Each row has a name. After each piece below comes the name of the row it's from, unless a question asks for something else. Each question is about the rows just above it. Some pieces are copies with a little noise.

Columns, left to right: S M U X Q T R
[ 33.4   5.7 -45.0  -9.9  -0.1  23.6 -25.5]  tefu
[ -0.2 -11.6 -42.8 -79.6  29.3  22.3 -13.2]  kulid
[-21.4   9.8  56.1  30.2  21.6 -44.4 -71.0]  kub
[ -0.2 -45.0  33.4  23.6   5.7  -9.9 -25.5]  malol
[ 13.5 -76.3   4.4 -10.6 -40.0 -51.2  44.2]  livod
[  5.7 -45.0  -9.9  -0.1  23.6] is in which row? -> tefu
which: [ -0.2 -44.8  33.4  23.6   5.7  -9.9 -25.5] -> malol
Which row holds these entries in another order? [-25.5  -9.9   5.7  23.6  33.4 -45.0  -0.2] -> malol
Which row holds these entries in another order? [ -0.2 -45.0  33.4 -25.5   5.7  -9.9  23.6] -> malol

Columns, left to right: L Y W B N C P F J Z
[ -5.5  70.4  10.6   2.9   5.5 -59.9  13.6   6.5   6.2   2.4]  tid
[-48.0   0.2   0.3 -49.2   7.5 -21.2  53.2 -13.3  24.3   1.3]  gapu
[ -5.5  70.4  10.6   2.9   5.5 -17.4  41.0  16.0  11.7 -16.2]  ruzi
[-48.0   0.2   0.3 -49.2   7.5 -45.3  29.6   9.3  18.2  30.6]  Vun
[ -3.4  34.0 -28.4  36.4  29.3 -36.2 -16.4  20.9 -27.3  30.9]  vaf
[ 34.0 -16.4 -27.3  29.3  -3.4 -36.2 -28.4  36.4  20.9   5.5]  Pezuv
[  1.3 -29.4 -30.1 -37.5 -34.3 -36.9 -11.0   7.1  30.6  18.2]  poni
Which column holds [70.4  0.2 70.4  0.2 34.0] top down? -> Y
The row with [30.6 18.2] is -> poni
Which row holds [ 34.0 -16.4 -27.3  29.3  -3.4 -36.2 -28.4  36.4  20.9]? -> Pezuv
Which column holds [ 5.5  7.5  5.5  7.5 29.3 -3.4] top down? -> N
which: [  1.3 -29.5 -30.1 -37.5 -34.3 -37.0 -11.0   7.1  30.6  18.3] -> poni

Columns, left to right: E H K D A G
[-19.5 -24.9  11.2  -2.2 -14.6   4.6] -> fipok
[ 34.6  37.7  48.8  38.2  16.2 -50.2] -> Vak
[ 34.8  22.9 -41.3 -13.9  -5.0  -3.6] -> deg
[ 6.4 -9.2 32.1  0.5 -3.6 -5.0] -> Fegul
[ 34.8  69.0  14.0  27.4  48.4 -18.6] -> tapo
[ 42.4   5.2 -64.2  35.0  69.0  -4.7] -> kamo
[-42.2 -20.2 -57.5 -14.0 -10.6  38.8] -> mol
[ 34.8  22.9 -41.3 -20.9 -28.3  15.6] -> fafo
[ -7.7  22.9 -41.3 -13.9  27.5  -3.4] -> fuv
[ 34.8  22.9 -41.3 -20.9 -28.3  -4.4] -> mige
The row with [35.0 69.0] is -> kamo
which: [-3.6 -5.0] -> Fegul
Which column holds [34.6 34.8] top down? -> E

Columns, left to right: sazo Togum sef ribe
[-84.6 -59.0  50.1  43.7] = Zusi
[  0.0 -40.2 -47.4  72.1] = nid
[-40.1   0.0  72.1 -47.4] = gipub
Which row holds these entries in another order? [-47.4 -40.2   0.0  72.1] -> nid
which: [-40.1   0.0  72.1 -47.6] -> gipub
Which row holds these entries in another order? [-47.4 -40.1   0.0  72.1] -> gipub
[ 72.1   0.0 -40.2 -47.4] is which row reordered? -> nid
which: [ -0.2 -40.3 -47.5  72.0] -> nid

Columns, left to right: levab pepi nunuf romu Paduk pebeg
[-3.5 16.2 58.8 20.6 18.6 -1.3] -> Pava
[-1.3 20.6 58.8 -3.5 16.2 18.5] -> vidi
[  7.9 -26.8  14.5  -5.6  67.1   1.6] -> mura
which: [-3.5 16.1 59.1 20.6 18.6 -1.1] -> Pava
Which row holds these entries in another order? [-3.5 -1.3 16.2 18.5 20.6 58.8] -> vidi

Columns, left to right: liri Gasu delof zoge
[-71.2  41.7  85.8  93.2]  Sonum
[-53.0 -51.5 -47.2  -7.6]  rebag
[21.8 44.2 -3.3  1.2]  fito
[38.5 23.2 -9.2 48.5]  ger
[-25.0 -38.3  37.4  76.2]  kot
[-15.6 -53.0 -51.6 -47.2]  daf
[-43.4 -33.7  40.7 -42.0]  zutud
[-13.6  57.2 -36.8  28.5]  Zaka
[-18.5  48.9 -41.3  20.9]  loze
[ -9.5  28.7 -33.7  -7.5]  Rifet
which: [-25.1 -38.3  37.6  76.2] -> kot
Which row holds [-53.0 -51.6 -47.2]? -> daf
which: [21.8 44.1 -3.2  1.3] -> fito
[ 93.2 -71.2  41.7  85.8] is which row reordered? -> Sonum

Columns, left to right: nife kufis kifoz Fivis vame kife diz
[ 16.5 -36.2  12.2  23.4  14.7 -49.7  26.8] = tak
[ 52.7 -73.5  37.3  51.3  83.9 -89.6 -11.7] = Nem
[-13.5  54.3   4.0  12.1   4.1 -33.6 -11.0] = viga
[ 40.4 -18.7  -5.8  49.6  54.2 -33.6  10.2] = Zuko
[ -6.8 -44.9  45.5  40.0  31.7 -22.2 -23.5] = Mika
[  4.0 -13.5  12.1   4.0 -33.6 -11.0  54.3] = Ruraf
[-11.0  54.3 -33.6   4.0  12.2 -13.5   4.0] = tef
Which row holds these entries in another order? [ 54.3 -11.0 -33.6   4.0  12.1 -13.5   4.0] -> Ruraf
Which column holds [-36.2 -73.5] top down? -> kufis
Where do [-44.9  45.5  40.0  31.7] appear? -> Mika
Put [ 54.3 -33.6   4.0  12.2 -13.5   4.0 -11.0] back in order: which row is it? -> tef
Which row holds these entries in another order? [-33.6   4.0  54.3 -11.0 -13.5   4.0  12.1] -> Ruraf

Columns, left to right: non tum vofe Kiv bula vuda luto
[ 48.6  18.3 -48.8 -16.0 -35.3 -67.3  47.4] : Mevo
[-67.3  48.6 -35.3 -16.0  47.3 -48.8  18.3] : tiz
[-35.3  48.6 -48.8 -15.9  47.4  18.3 -67.3] : luzun
Which column holds this, read top down? [ 48.6 -67.3] -> non
[-16.0 -16.0] is in which column, read top down? -> Kiv
[ 47.3 -48.8 -67.3  48.6 -35.3  18.3 -16.0] is which row reordered? -> tiz
which: [ 48.7  18.2 -48.9 -16.0 -35.3 -67.3  47.4] -> Mevo
Put [-48.8 -67.3  47.4  48.6 -16.0 -35.3  18.3] back in order: which row is it? -> Mevo
which: [-67.2  48.7 -35.1 -15.9  47.1 -48.8  18.4] -> tiz
which: [-35.3  48.7 -48.7 -16.0  47.5  18.3 -67.2] -> luzun

Columns, left to right: fizo mima gog moda
[ -5.0 -13.2 -69.1 -42.8] = dom
[ -3.1  49.2 -39.0 -34.3] = serim
[-69.2 -13.2  -5.0 -42.8] = vopil
[ -4.7 -12.8  11.4 -13.7] = Zik
[-5.0 11.4] is in which column, read top down? -> gog
Which column holds [-34.3 -42.8] top down? -> moda
which: [ -4.8 -13.2 -69.1 -42.8] -> dom
Which row holds these entries in another order? [-69.1 -42.8 -13.2  -5.0] -> dom
Which row holds these entries in another order? [-39.0 -34.3  -3.1  49.2] -> serim

Columns, left to right: kati rizeg Zove duvem
[-22.2 -31.3  46.8  52.1]  zibe
[-23.0   1.9   0.4 -44.4]  munaf
[ -4.4 -42.3  35.8   2.8]  Nitor
[-55.6 -43.5  36.0  28.5]  Fikis
[ -2.9 -51.8  24.0  13.9]  vusut
[-15.9 -23.2  20.4  18.1]  kep
[-13.9 -41.9  35.8  18.9]  pekiz
[-36.6  -8.3  50.3 -29.6]  gilug
[ -0.1 -43.5  36.0  28.5]  vuzo
[ -1.8 -42.2  72.9  35.8]  bodok
Which column holds this, read top down? [-43.5 -51.8 -23.2] -> rizeg
Which column holds this, read top down? [ 52.1 -44.4   2.8  28.5  13.9  18.1] -> duvem

Columns, left to right: Kugon mun gozef Safot losu dekat sevur zekiv
[-12.1  46.5  19.9   1.8 -52.7 -36.4  -1.6 -12.9]  kupum
[ 43.1   8.1  38.1 -11.7  45.2  54.6 -15.2 -16.8]  mez
[-37.8  38.1 -11.7  54.6  45.2   8.1 -37.6  -6.3]  Selup
[-48.7   8.4  22.7 -14.5 -80.0  -2.5  -7.6  17.5]  bigu
[-11.7   8.1 -37.8  -6.3  38.1  45.2  54.5 -37.6]  pipun
[-45.9  67.6 -34.6 -25.4  19.0  36.8  31.1 -46.9]  pim
which: [ 38.1 -11.7  54.6  45.2   8.1] -> Selup
which: [-37.8  38.1 -11.7  54.6  45.2   8.1 -37.6  -6.3] -> Selup
Which row holds these entries in another order? [ -6.3  38.1   8.1 -11.7 -37.8  54.6 -37.6  45.2] -> Selup
[-80.0  38.1  19.0] is in which column, read top down? -> losu
Which column holds [-37.6 -46.9] top down? -> zekiv
which: [54.6 45.2  8.1] -> Selup

Columns, left to right: fadup bufiv Lup Fozit tudan vibub vuna mimut nanot nofel
[ 17.4  15.4  -8.0  33.4  57.5 -63.0 -41.3  15.4  29.1  43.8] : rina
[-13.1  45.8 -10.3  37.4  12.2  38.2 -38.3  19.8 -39.8  70.5] : muvuf
[  0.5  -3.2  15.8  21.2 -21.7 -37.2 -22.2 -14.2 -17.4  39.6] : difu
[-27.5  13.1 -20.0  17.2 -29.0   1.3 -16.7  -9.8   1.6  13.7] : Sot
[ 4.3 32.6 21.4 18.0 29.3  5.9 22.4 41.2 -1.6  0.9] : zudug
[-27.5  12.4 -19.6  17.4 -29.3  13.0 -19.6 -32.0  -0.2  18.7] : Dife
[-27.5  13.1 -20.0  17.2 -29.0  13.4 -19.4 -31.5   0.4  18.7] : Romaz
[  0.5  -3.2  15.8  21.2 -21.7 -37.2 -19.4 -10.2  35.0 -25.9] : Nop
[-27.5  13.1 -20.0  17.2 -29.0   1.3 -16.7  20.2 -15.3   7.1] : ris
[ -6.7  11.5 -16.0 -12.8  39.6  -2.7  26.5   4.6   1.6  18.2] : punud
which: [ -6.7  11.6 -15.9 -12.8  39.6  -2.8  26.5   4.5   1.6  18.2] -> punud
which: [15.4 29.1 43.8] -> rina
[43.8 70.5 39.6 13.7  0.9 18.7 18.7] is in which column, read top down? -> nofel
[-10.2  35.0 -25.9] is in which row? -> Nop
which: [  0.5  -3.2  15.8  21.2 -21.7 -37.2 -22.2 -14.2 -17.4  39.6] -> difu
Which column holds [-10.3  15.8 -20.0  21.4 -19.6 -20.0  15.8 -20.0 -16.0] top down? -> Lup
Which column holds [33.4 37.4 21.2 17.2 18.0 17.4 17.2] top down? -> Fozit

Columns, left to right: Fezo kene fumit tif Zuvut biko
[-12.8 -19.0  58.8  75.3  -9.0  20.9]  par
[-12.8  -9.0  58.8  75.3  20.9 -18.9]  ropa
[ -4.8   6.7  -3.8   5.4 -16.1 -28.1]  rilal
which: [-12.8  -9.0  58.7  75.3  20.8 -18.8] -> ropa
which: [ -4.8   6.7  -3.8   5.5 -16.2 -28.1] -> rilal
[-12.8  -9.0  75.3  20.9 -18.9  58.8] is which row reordered? -> ropa
Which row holds these entries in another order? [-18.9  20.9  75.3  58.8  -9.0 -12.8] -> ropa
which: [-12.8 -18.9  58.6  75.4  -9.0  20.9] -> par

Columns, left to right: Meda bibag Rer zar ves Memen rud
[ -7.1 -24.0 -18.3  13.2  17.7 -30.6 -35.1]  ros
[  4.4  -5.3 -51.8  -1.1  -4.9  13.4  19.8]  nali
[-17.3  23.6  54.7 -12.1 -32.7  12.3 -40.1]  keguk
[ 28.1 -17.0 -24.2  30.0   4.4  -2.9   8.9]  lege
[  0.7   9.4  -8.0   9.3   0.9  10.1 -12.3]  Mubi
[  5.4  39.9  22.3  16.3   1.2 -57.9  -5.4]  Govab
[ 25.6  16.3 -70.8 -41.2 -22.7  13.5  -3.9]  mavo
[  1.9  -5.8  25.9 -14.2  34.6 -41.8  -0.1]  saf
[  8.6   0.5 -18.3 -30.6  13.2 -35.1  17.7]  duv
[  4.1  35.3  -4.3 -69.3 -11.3  -5.8  -3.2]  vivom
[  4.0  35.3  -5.8 -69.3 -11.3  -3.2  -4.3]  Gudes
[-39.7 -51.7 -17.9  48.8  25.7  16.3  -6.0]  Seb
Which row holds these entries in another order? [-69.3 -11.3  -5.8  -4.3  -3.2   4.1  35.3] -> vivom
which: [-17.4  23.6  54.7 -12.0 -32.7  12.3 -40.1] -> keguk
Which column holds [ 9.3 16.3] top down? -> zar
The row with [-18.3  13.2  17.7 -30.6 -35.1] is -> ros

Columns, left to right: Sobal ketiz suzel palak
[19.6 -8.1  5.3 -2.1] : Sizap
[38.4 80.1 -0.1 43.6] : nage
[ 2.8 65.0 -6.5 32.5] : Sele
[ 38.3 -51.7  14.4 -21.8] : gele
[32.5 80.1 -0.1 43.6] : giti
[ 80.1  -0.1  38.4 -11.5] : Mes
[32.5  0.0 80.1 43.6] : dimu
which: [19.6 -8.1  5.2 -2.1] -> Sizap
which: [38.4 80.1 -0.1] -> nage
Which row holds these entries in another order? [80.1 43.6 -0.1 32.5] -> giti
[38.3 32.5 80.1 32.5] is in which column, read top down? -> Sobal
which: [ 80.1  -0.1  38.3 -11.6] -> Mes
which: [ -0.1  38.4 -11.5] -> Mes

Columns, left to right: situl fizer Bag duze
[  6.8   9.4 -17.3  15.6] -> sozos
[ -5.0   8.2  41.4 -17.4] -> gode
[  6.6  30.3 -10.0  16.6] -> Lasov
[-2.2 -3.1 -0.9 -2.8] -> fulab
[-2.2 -3.1 -0.9 -7.7] -> Tavi
[ 26.6 -32.9  -6.7  21.1] -> bivu
[  9.4  15.6   6.9 -17.3] -> badam
[ 5.4 -2.9 -2.4  5.3] -> mev
[  7.8 -26.4  19.7  -2.2] -> fen
Put [-17.3   6.9  15.6   9.4] back in order: which row is it? -> badam
Put [ 15.6   6.8   9.4 -17.3] back in order: which row is it? -> sozos
Which column holds this, read top down? [-17.4  16.6  -2.8  -7.7  21.1 -17.3   5.3  -2.2] -> duze
which: [-2.2 -3.1 -0.8 -2.8] -> fulab

